Rows swapped in pairs by one turn or mirror: which row each one swaps with:
j_348: [-44   9   4  17   8  -2   4   8  -7  21 -51  -1  40 -11  40   5 -17  31
  -5]
j_682: [ -1 -27  24   6  11  16  -4  -5   9  10  21  13  33  17  51  22 -11  12
 -23]
j_349: [-34  12  16  -1 -12 -14  -2 -33 -19  35  15  -2  11   8  28  32 -25  37
 -19]
j_802: [  8 -32  12   2   9  13 -16   9   3  47 -21   1  39  12  13  43  13  38
  -5]
j_750: [-32  12  32  -2 -27 -23   8 -14  -7  30  -2   5   6   9  35  32 -18  31
 -19]
j_293: [-34 -10 -15  11  47 -10  17  14  14  35 -14   1  36  -2  43  30  -5  34
 -42]
j_525: [-18 -29 -15  -7  17 -25   5  -8 -16   4 -23 -12  13 -17  32  38  -1  54
  26]
j_726: [  7 -44  14  -9  -1   5  -6 -10   1  12   5 -11  25  14  50  15  -5   7
 -27]
j_420: [-33 -42 -10  -5   9 -20  -2  -3 -21   2  -8   2  22  -4  27  42 -15  48
  28]
j_141: [ -6  10 -11  32  20 -21  29 -22   2  42 -41 -19   4  15  38  15 -28  27
   7]
j_611: [ -2  -8   4 -13  38   4  17 -12  -8  31 -33  11   7  15  18  35 -31  -2
  32]
j_531: [  4 -20   0  29   3  -2  -7 -13  16  40 -27   7  16  43  45  18 -47  14
 -25]
j_326: [-21 -22   3 -19  -7 -14   9 -32  -8   0  -6   4  17 -25  22  32   1  40
  23]
j_404: [ -3   0  23 -11  33   8  13 -18  -8  33 -29  18  20  25  15  45 -26  10
  23]
j_64: [ -2 -36   2  -2  40  -2   2  -6  -4   6 -33  15  -9 -13  39 -15  -8  21
  -5]
j_837: [-30 -37   2 -16  13 -39  17  -3 -15  -1 -22  12  15   3  38  48 -19  37
  23]
j_637: [-12   2  19  -8 -22  -8   0 -22 -27  34   5   5  14   4  35  55 -26  17
  -4]
j_179: [-16 -39   7   9  34 -40   0   5   6  17 -12  23  19  25  25   2 -13  60
 -18]
j_71: [  9 -33 -12  24 -13 -12  -9 -24  12  15 -47  11  43 -13  33  37 -17  41
  -8]
j_212: [  3 -34  10  18  11   8  10   1 -38  20 -44  22  19  18  28  39 -23   1
  12]
j_963: [-15  15  13   8 -13 -10 -11 -13 -19  39   5   1   9  11  27  53 -33  31
 -23]
j_934: [-24   4 -16   2  37  -2  28   8   0  36 -13   3  41   0  38  23 -11  42
 -45]
j_106: [-32  19  -2  29  20 -13  32  -9   2  33 -35  -7   2   6  31  -3 -15  23
  -6]
j_548: [-21  21  -6  16  19 -24  25 -20 -12  40 -32 -24  -1  15  32  13  -9  35
  -6]
j_350: [ 10  15  -3  15  27 -21  -8  -5   9  10  12  26   3 -14  10  31 -13  36
 -18]
j_310: [ -8 -28  14  21   0  14   2   9 -33  20 -42  20  15   7  36  33 -20   0
  19]
j_432: [-12 -32   4   5  41 -33   5 -11   5  18  -5  17  37  19  36  -9  -9  61
  -9]
j_845: [  0 -33  13  -5  12   7  13 -19  10  15 -27  13  -9  -1  50 -16   1  14
  -3]
j_137: [  3  -2   9  20  34  -2  -1 -11   9  15  10  30 -11 -14   7  38 -16  34
 -13]
j_568: [-35   5  -2  13  -8 -27  -7 -10 -11  24   4  23  25  10  20  51 -44  42
 -12]
j_13: [ 13 -40  21  -6  18  10   2   0   2  47 -17  10  33  17  10  38  18  30
 -10]
j_578: [-11 -30  -3  25  20 -19  -4   1   5  30 -27  34  13  41  51  15 -51  24
 -21]
j_188: [  0 -37 -16  36  -1 -15  -3 -34  10  17 -31   4  48 -11  36  38 -14  45
 -16]
j_296: [-11 -27  -6   9  44 -40   1   6  13  18  -9  31  22  20  30  -6  -5  50
 -12]
j_639: [  2  -5  -2   2  39 -11 -14 -21   3  13  -4   7 -12 -26   0  28 -15  27
 -15]
j_830: [-19 -23   8  -2  20  -3   0   0  25  17 -28  -3  -5   1  55 -19  -4  24
   2]
j_624: [-24   2 -17   1  57  -6  13   1   3  40 -10  -2  28 -13  39  39  -4  34
 -34]
j_902: [-39 -14 -12  -2   9 -41  10   3 -13  15 -18  -3  13 -12  30  26 -17  56
  25]
j_429: [  1 -27   5  16   6   6  -3  19 -43  12 -36   3  12  12  32  49 -13   7
   8]
j_371: [  3  12   3   9  37  -7   5 -12  17  15  -3  31 -16 -18  13  37 -24  31
 -16]
j_189: [  0 -41   9  -7  13  31  -8  10   5  39  -8  13  26  21  12  43  -3  35
 -12]
j_738: [ -9  20 -17  22  28 -28   8 -11   3  13   2  28  -6 -11  13  29 -26  36
 -13]
j_942: [ -3 -33  20  -2   4   5   7 -21  10   8  10   4  24  14  55  27  -3   1
 -33]
j_579: [-32 -14 -20  -6  41   0  16 -16   8  41 -18   2  34  -5  37  18  -8  52
 -40]
j_249: [  7 -30  13   3   1   6   0 -17  12  17   6  15  33  16  56  23   0  -2
 -27]
j_164: [  2 -30 -18  30  -6 -20 -26 -22  12  21 -31  -8  40  -3  20  44 -30  32
 -19]
j_134: [-13 -28  -7   0  42 -40   0   5   3  25   1   5  14  29  29  -2 -25  49
 -24]
j_319: [ -2 -32  15   1  26 -13 -14 -12  -8  37 -29  28  17  38  56  23 -46  12
 -20]
j_210: [  6 -17  13  26  11   9  -1  14 -43  18 -41  13   0  -7  30  27 -20   8
   3]
j_951: [ -1   2  14 -18  21   2  17 -15  -4  22 -39  14   1  22  15  26 -38  10
  25]
j_739: [ 19 -27 -20  20  -4 -22  -8 -27   7   5 -21   8  50 -10  32  43  -6  36
  -8]
j_505: [ 16 -32 -13  20 -25  -9  -6 -27  -6   8 -27  11  36  -9  29  40  -4  25
   5]
j_964: [-29  18  -1  22  27 -21  33 -22  -3  45 -37   1   4  11  34   2 -24  24
   5]
j_673: [ 15 -33  10 -11  16  19  13  11  -2  36 -16   9  37  23  10  38  10  35
   1]
j_213: [-33   4   1  19  -5  -3  -2   6 -14  38 -55   1  34  -7  35  -1 -23  21
 -12]
j_922: [-34   3   1   7  -7  -4   2   4 -14  13 -60   5  30  -5  42   5 -38  23
  -9]

j_429 swaps with j_548
j_951 swaps with j_922
j_404 swaps with j_348
j_637 swaps with j_902
j_106 swaps with j_212
j_578 swaps with j_845
j_837 swaps with j_750

Rows swapped in pairs by one turn or mirror: which row each one swaps with:
j_644: [-16   9  -8  16  12   0   7   1  -9  11 -35  19 -16 -20 -24 -14  29   1
   7 -19]
j_743: [ -4  10  21   5  17 -16  28 -11  21  28  14   4 -13 -29  23  42 -11 -23
 -29 -18]
j_318: [-15  25  27   3  22 -15  12 -22  25   9  -1   5 -12 -29  36   8 -11 -32
 -40 -27]
j_95: [-13   8  28   9  21 -26  34 -37   3  23  14  13  -8 -27  12  14  -8 -38
 -33  -2]
j_230: [-24  -3  -8  24  38  17   6  -9  -5  42  -6 -13  33 -37  -5  19  41 -19
 -14   3]
j_475: [-30  22  41  33  -6   6   3 -19  34   1  20  16  -2 -16  -7  33  45 -23
  -9  -3]
j_733: [-23   4  12  -7   6  15  -9   7  -5  25  29  26  10 -47 -19  19  13 -36
  15  -2]
j_678: [-20   5  -2  14  42  -4  22  -3 -24  14 -31  10  -1 -30 -26 -13  40 -29
   4 -14]
j_721: [-20   4   5  15  44  15   8 -11 -13  26 -31  24 -14  -9 -30  -7  26 -22
  12 -22]
j_433: [-39  18  30  22   7  -5  -3 -14  49  23   8  15  -1  -9 -13  31  46 -16
 -24   1]
j_254: [-21  33  32  27  -4 -20  -5 -13  39   2  -8   5 -12  -3  -3  17  50 -16
  -6 -18]
j_571: [-19  21  30  32  -6   0 -10 -13  47   8  -3  23  -6 -10  -3   6  55 -33
 -25 -18]
j_646: [ -3  -2  10  11  22  31   6  -4  14  -7 -11   5  17 -43  -3 -14   7 -60
  14   2]
j_442: [-23  21  21  13 -10  -6 -21 -26  38  12  -9  22  -2  -9   5  42  45 -22
 -10 -13]
j_259: [-13   4   4 -11   7   9   0  -9 -15  15  28  34   5 -48 -11  20  11 -45
   6   3]
j_16: [-32  11   6  11  34   2   2   3 -17  -2 -28  18  -3 -21 -32 -13  31  -8
  14 -15]
j_470: [ -2   8  -4   7  26  38  -2  -2  20   6  -8  -4  13 -15  -2 -21  -8 -55
  -8 -21]
j_305: [-26  25 -11  17  33  -8   0 -11 -18   1 -38  25 -12 -19 -20  -6  37 -18
   5  -4]
j_183: [ -8  22  23   4   0 -12  22 -23   6  26  14  -7 -29 -35  25  18  -6 -21
 -27 -27]
j_409: [  5  -3  13   8  24  38   4   9   5  -7 -15  -5  24 -25  -1   3  -7 -54
  -9 -15]
j_379: [-32   9  -7  28  30  -2  19 -10  -7  10 -24  24 -25 -23 -36  -8  37 -28
  -3 -21]
j_154: [  5  17  -7   7  27  35   6  -4   8  -6 -19  -4  16 -29   4  -3  -6 -56
  -2  -7]
j_658: [-20  -4   6   0  -2   9   4  -7  -8  16  28  27  18 -53 -17  19   9 -34
  16  -6]
j_376: [-17  -7  -9   9  41   9  18 -16  -6  35 -12 -13  39 -19  -2  20  36 -11
 -13   2]
j_630: [-15   7  24   4  28 -23  16 -22   6  31  -9   9   0 -25  31  42  -1 -30
 -40 -18]
j_591: [-23  -1 -13  14  35  23  22 -22  -3  39 -11 -13  30 -33  -1  27  29 -10
  -9   0]
j_527: [-20  22  31  13  -7 -10 -25 -18  24   9   6  14   1   6   0   5  44 -26
 -26  16]
j_396: [-13   8  46  31   2 -16   1  -7  32  19   4   3   7  -5  -6  18  46 -27
 -11  20]
j_931: [-16  20  30  11  29   3  17 -16  11  19  19   8 -12 -25  33  28   5 -12
 -37 -38]
j_103: [-21  -6   3  22  45  17  10 -17  -4  33  -6 -12  34 -25   0  21  44  -8
  -4   6]
j_231: [-12  28  31  29   3 -10 -26 -30  31  27   2  11 -17 -19  -2  23  50 -23
  -6  -4]
j_32: [-30  22  -3   9  29 -11   6   6  -3  11 -35  11 -19 -21 -42  -8  24 -16
  -4  -5]
j_910: [-17  27   4  -3  25 -26  14  -5  15   7  16  -6 -16 -27  29  15  -5  -8
 -30 -30]
j_31: [ -1  -1  19  18  20 -26  19 -25  14  15  -5   3 -20 -25  29  16  -6 -22
 -28 -42]
j_621: [-18  -7  -9  22  35  17  17 -18  -4  34  -8 -16  39 -25  12  25  24 -14
  -7  -6]
j_145: [ -6  20  -3  14  38   2  13 -11 -13   7 -29  18  -3 -24 -44  -4  35  -9
   3 -14]
j_339: [  5  -7   5  -7  32  30  -3  -1  14 -15 -12  -2  13 -32  -6  -7  -4 -48
  -8   0]
j_824: [  2  12  12   6  32  31   7   5  10 -21  -4   0  23 -19  14 -10  -4 -47
   7 -11]
j_604: [-30  36  25  36  -1  -3 -17  -4  42  22 -18   8   3 -11   9  27  42 -15
  -5 -11]
j_38: [-31  12   0  25  25   8   6 -14 -19   3 -35  25  -8 -27 -41   0  29 -14
  -4 -14]
j_56: [ -1  12   7   3  24  28  21   6  30  -8 -12 -10  16 -24  -8  -9 -18 -45
   1  -7]
j_227: [  7 -14  12  12  25  27  11  13  28   0 -21   4  16 -27  10  -5  -4 -55
   2 -12]
j_362: [-31  41  25  19   1 -20 -14  -9  40  -3  14   5   8 -15   4  20  43 -23
  -5   3]
j_156: [-11   8  22  -1  21 -18  32 -16   9   8  13  11  -4 -11  36  23   4 -14
 -37 -27]
j_44: [  8  23  27  13  20 -19  23 -36  -2  19  10   5  -4 -13  26  11 -11  -9
 -25 -16]
j_413: [  9  -3  -2  -8  19  30   2  10  13  -9 -14   6  15 -34  -2  -9  -4 -49
   2 -13]
j_616: [-28   8   6   6   1  11 -12  -1 -12  20  27  40   3 -46 -19  14  19 -35
   6  -2]
j_157: [-22  46  13  22   3 -11 -19 -14  57  10  -3  13  10 -14  -3  14  37 -14
  -6  -6]
j_785: [-13   7   8   2   8  16  -7  -6  -6  16  32  32   1 -51 -22  15   8 -37
  10   8]
j_519: [-33  19  13   1  11 -11  19 -16  10   9  15   8 -13 -24  31  21 -11 -27
 -29 -41]
j_193: [-21  13 -11  21  41  10   5 -10  -7  10 -29  11  -7 -23 -38 -13  36 -10
   3 -19]
j_356: [-18  30  26  35   6  -6 -24 -27  41  18   3  26 -11  -8   0  28  40 -25
 -10   3]
j_380: [  1  -9   2  -1  14  49  12   3  11  -2 -17   7  -3 -21   5  -4   9 -51
   1  -3]
j_240: [-30  23  38  15  -5  -6 -14 -19  46  30  -7   2  12  -4  -1  11  47 -20
 -16 -12]
j_819: [-16  35  14   6  29 -33  17 -21   9  15   4   1   2 -34  35  21  -4 -16
 -28 -14]
j_205: [ -8   6  30 -13  16 -11  28 -24  15  16  16   3   3 -22  38  10  12 -19
 -37 -31]

j_910 swaps with j_157
j_380 swaps with j_721
j_824 swaps with j_305
j_156 swaps with j_356
j_318 swaps with j_254
j_819 swaps with j_362
j_646 swaps with j_678
j_95 swaps with j_396

